In the data rows, the value 128 means zero.
Here are some numbered points:
[203 117 150 117 173 117 164  96 192  49 133  92 131 102 129] 0
[163 181  74 159 112 141 116  75 170  89 167  56  91 144 138] 1
[153 117 171  94  91 124 150 181  85 154  59 156 155 133 120] 2
[117 106 107 153  64 110 143 149 181 124 144  40 109 130 102] 3
[112 160 117  99 106 135 170 128 106 109 128 154 100 126 128] 4
[137 128 128 119 117 114 128  75 128  94 115 141  99 145 137] 5
[ 90 213  96 132 112 149  85 106 149  69 172  97  53 114  84] 6
[149  85 117  94  61 115 154 128 117 103 149 134 101 171  67] 7
[134 128 128 118 140 110 117 128 117 141 101 146 157 137 133] 8
[ 91 138 128 117 133 102 127 138 128 153  96 156 133 115 141] 9
[ 92  85 236  49 156 140 124 149  96 192  81 163  53 157 157] 10
[141 128 150  61 114 118 242 213 181 245 106 131 126 163 130] 11
[150 138 139 115 113 141 161 170 106 174 109 118 159 151 104] 12
[155 106 117 154 123 110 158 149 160 108 142 158 169 114 129] 13
[125 117 128 163 126 138  51 117 128  87 185 116 122 111  77] 14
[148 160  85 148 131 145  99  85 149 109 153  96 114 142 133] 15
[131 138 139 140 133 136 129 138 117 147 115 134 142 133 126] 16
[135 117 117 144 138 113 111 117 128 121 142 160 137 121 122] 17
[ 81 170 139  98  83  96 118 170 149 157 117 124  74 101  71] 18
[124 128 128 120 136 128 120 128 117 135 129 140 131 147 144] 19
[121 138 139 111  91 110 159 138 117 123 154 134 109 132 100] 20
[127  74  96 140 105 145 116  75 117 127  89 171 135 128 116] 21
[143 117 117 151 131 102 159 149 170 109 164 164 167 105 143] 22
[ 67 160 139 121 136 205 186 170 106 123 112 117  59 100 206] 23
[ 81  21 182 219 112 173 107 106 117  93 183  84 136  62  90] 24
[127 117 128 145 151 120 106 128 117 124 145 130 137 117 127] 25
[163  96 246   0  38  68 118 202  85  98  37  65 255  34 174] 26
[120 149 107 143 150 133  96 117 128 120 127 126 123 131 142] 27
[105 181 117 156 153 131  76  75 160  37 193 138  76  87 111] 28
[134 128 128 129 130 127 120 128 117 134 124 138 145 138 127] 29
[110 181  96 140 136 134  82 106 128 110 139 125  99 137 103] 30
[140 128 139 148 144 133 124 138 117 141 130 137 143 119 123] 31
[141 138 117 135 143 120 110  96 128 114 128 127 128 129 133] 32
[122  96 128 164 161 130 121 117 128 123 159 111 127 115  99] 33
[154 128 150  93 141 118 112 170 117 145  71 135 165 123 114] 34
[152 160  96 143 126 150 112  96 138 109 142 105 121 145 131] 35
[137 128 193  48  99 153 146 170  96 147 118 134 198  61 223] 36
[117 128 171 102 141 150 187 159 128 171 141 153  87 105 119] 37
[107 128  96 111 114 136 137 106 117 117 144 131 101 161 123] 38
[103 160 117  92 148 146 133  96 128 114 121 125  60 134 168] 39
[111 138 128 116 142 138 100 106 117 123 130 138 111 137 129] 40
Which three points above are nearest to each new point by angle? Their numbers follow each, nearest first.
[147 128 128 117 134 127 137 106 128 107 126 145 123 128 124] 5 0 32
[114 117 128 135 146 135 116 117 117 134 129 131 130 145 154] 19 40 27
[255 181 128 106   7 143 223 149  64 138 250  83 178   2  19] 20 12 7
[102 149 150 114 146 131 124 117 106 138 123 100  91 136 145] 39 10 23
[153 128 139 155 130 138 183 170  96 162 126 126 142 121  90] 12 16 31
[ 16 106  96 186 140 126 200 149 160 113 113  59 157  91 183] 23 3 24
[113 128 128 114 133 112 131 128 128 142 101 153 139 130 130] 9 8 34
[ 89 138 246  26 201 118 143 202  85 211  81 132  93 124 202] 10 37 36
[147 117 117 117 113 113 162 149 106 147 123 138 139 138 107] 12 2 11
[ 91 149 139 117 126 131 104 106 128 115 134 120  82 118 113] 6 40 30
[ 98 117 150 116 147 129 131 128 117 121 122 137 115 142 161] 10 19 23
[196 117 150 159 150 118  94  96 181  88 172 149 147 105 116] 0 17 14
[141 128 128 126 136 115 137 106 128 111 143 140 127 147 124] 5 32 0
[ 81   0  21 165   0   0 179  96 255  89  56   0 113 255 220] 3 1 7
[134 117 107 134 123 122 124 117 138 133 136 119 132 148 143] 15 1 35
[126 138 107 129 147 131 119 117 128 139 118 146 133 160 145] 19 27 29
[127 128  96 138 126 120 118  96 128 128 116 154 124 137 146] 21 32 5
[125 138 107 124 157 121  50 244  96 203  74  84 201  59  33] 34 31 12
